Rotation paths and how fast each direction turns (degrees per step):
Each turn is a multiple of 5 degrees from 10 to 175, or 0.
Each row of a path follows its step; steps can be skipped.
Rotation 1:
step 0: [ 19 -17  -7  -3 -12 -13  11   8  -7  19  -3  34   7  22  10   3  13  15
   2  16  -1 -14   3  25   8  -2 -21   4  23  13   0 -10  25   5   8  -6
 -20  30 -11  38 -33 -14   6  13  -3]
step 1: [ 14   2  -8 -14  -4  27   9   3   1   7 -51  14  11  -5   7   0  16 -25
   3  16 -13 -17 -16  15   7 -13  17  21  -2   3   6 -13   8   4 -28   4
   4   5   4   8 -15 -15   7  45 -11]
step 3: [  0  -3  26 -31  15 -14  13  -4  12   5  17 -30  10   1 -29   5  -2 -16
  -6  -6  -1   5 -17  -6  35   5 -14  12   4 -11  18 -13 -26  -3  11  -1
 -20  10   8  -2 -41 -14   2  17 -16]
step 4: [-12 -15   0 -13  12 -34  -1 -17  20  -2   3 -26   6 -22  18  -3   8  -8
   8  24 -16   3   7  -2   6  15   1  25   0  21  26  15  12  25 -18 -13
 -15   4   5   6 -37 -10   0  -7  28]
step 6: [  2 -17  38   9   0  19 -21  -4  20  -4 -18  20 -22 -16  25   9  27   0
  -6   2  -8  -2  13  -7  27   0  10   8 -14   1  23 -17  -2  21  14  31
   7   5  23   8  -4   6  19  16 -15]
step 7: [  0  -9   6 -14 -28  -2  18  31  28 -32 -13  13   4   8  15   0  12   8
 -19  -3 -10 -11   5 -11  14  12  -1 -18  32 -13  20  -6  23   2  29   2
  -9   5   5  11 -31  11  15  -9 -11]
step 15: [  1 -11  11 -14  13  11  18  -6 -15 -24  -1   8 -12 -16 -14  13  27  18
  -4  26  16 -18 -27 -17  13   4 -21 -23 -22   0  14   7  15  -3   6  19
  -9  21  24  26 -26   2 -18   1   6]
step 21: [  5 -18  27 -16  18  -2  -7  21  29   8  16  -3   2  -3  -3 -18  10  -9
  19  -2 -10   9  -6  -3  20 -12  14  14  -6  32  35   2 -14   0 -12  -8
 -15  -4  -6  -3 -42 -27  -7  11 -17]
Directions:
[  9   7   6  -9   1  -1   2   2  -4   5  -2   2   2   5  -3  -5   1  -9
   4   3   2  -5  -1   8   2   4   0   7  -2   4  -2   2  -3  -5   1  -7
   8   1 -10  -2  -1   6   6  -3   2] => 40
[-10   5  -4   7   3  -3  -3   1   4   2   5   9   0   6  -2  -5 -10   2
   3  -2   0  -4   4  -4   7   1   3  -7   0  -1   6   2   4  -4  -7  -1
   4   4  -5   2  -8   1   9   1   2] => 155
[  6  -1   4   3   2  -2   2  -7  -5  -4   3   1  -3 -11  -3  -4   3  -3
   3 -11  -2   0   2   3   0 -12   0  -2  -2   7   2   1  11  -3   3  -4
   2   2  -2   9   0  -4   0   1   5] => 70
[ 5 -9 11  3  3 -5 -7  5  2  5  1  5  1 -2 -2 -4 -8  1  1 -8 -5  2  0  5
  3  0 -4 -4 -3 -2  2 -6 -8  1 11  1 -3  0  2 -9  4 -1  6 -2 -5] => 100
[  3   1  -5   3   8  -4  -2  -1   1   2  -1  -9  -1   0   0  -5   3   5
  -6   6   6  -6  15  -2   3  -4 -12   0  -8   4   3  -3  -2   4   0  -4
  -4  -6  -4  -1   2   3   2   2   0] => 60
[-1  9  4 11  4 -5  7  2  0  7  2 -1 -3  2  3 12  6  3 -1  0 -2  7  4  5
  2  3  8  3  1  1 -1 -2  6  9  3 -3 -2  2  0 -1  4  3  7 -1  1] => 55
[ 2 -1  0  4 -9 -7  3 -8  5  1 -5 -4 11 -6 -4 -1 -1  5  2  3 -6 -9  5 -2
  1  0  2  7 10 -2  1 -5 -1 -6 -1 -1 -1  7  7  0  4  6  4  0 -1] => 115
[ -1   2  -3   0  -2 -13   2  13  -7   1  -1   6  -3  -7   1  -4   3   2
  -1   0   5   1  -3  -2  -1   5  -6   5   5  -7   4  -2   5  -8   0   2
  -5  -5   0   4   4  -1   0  -6   6] => 145
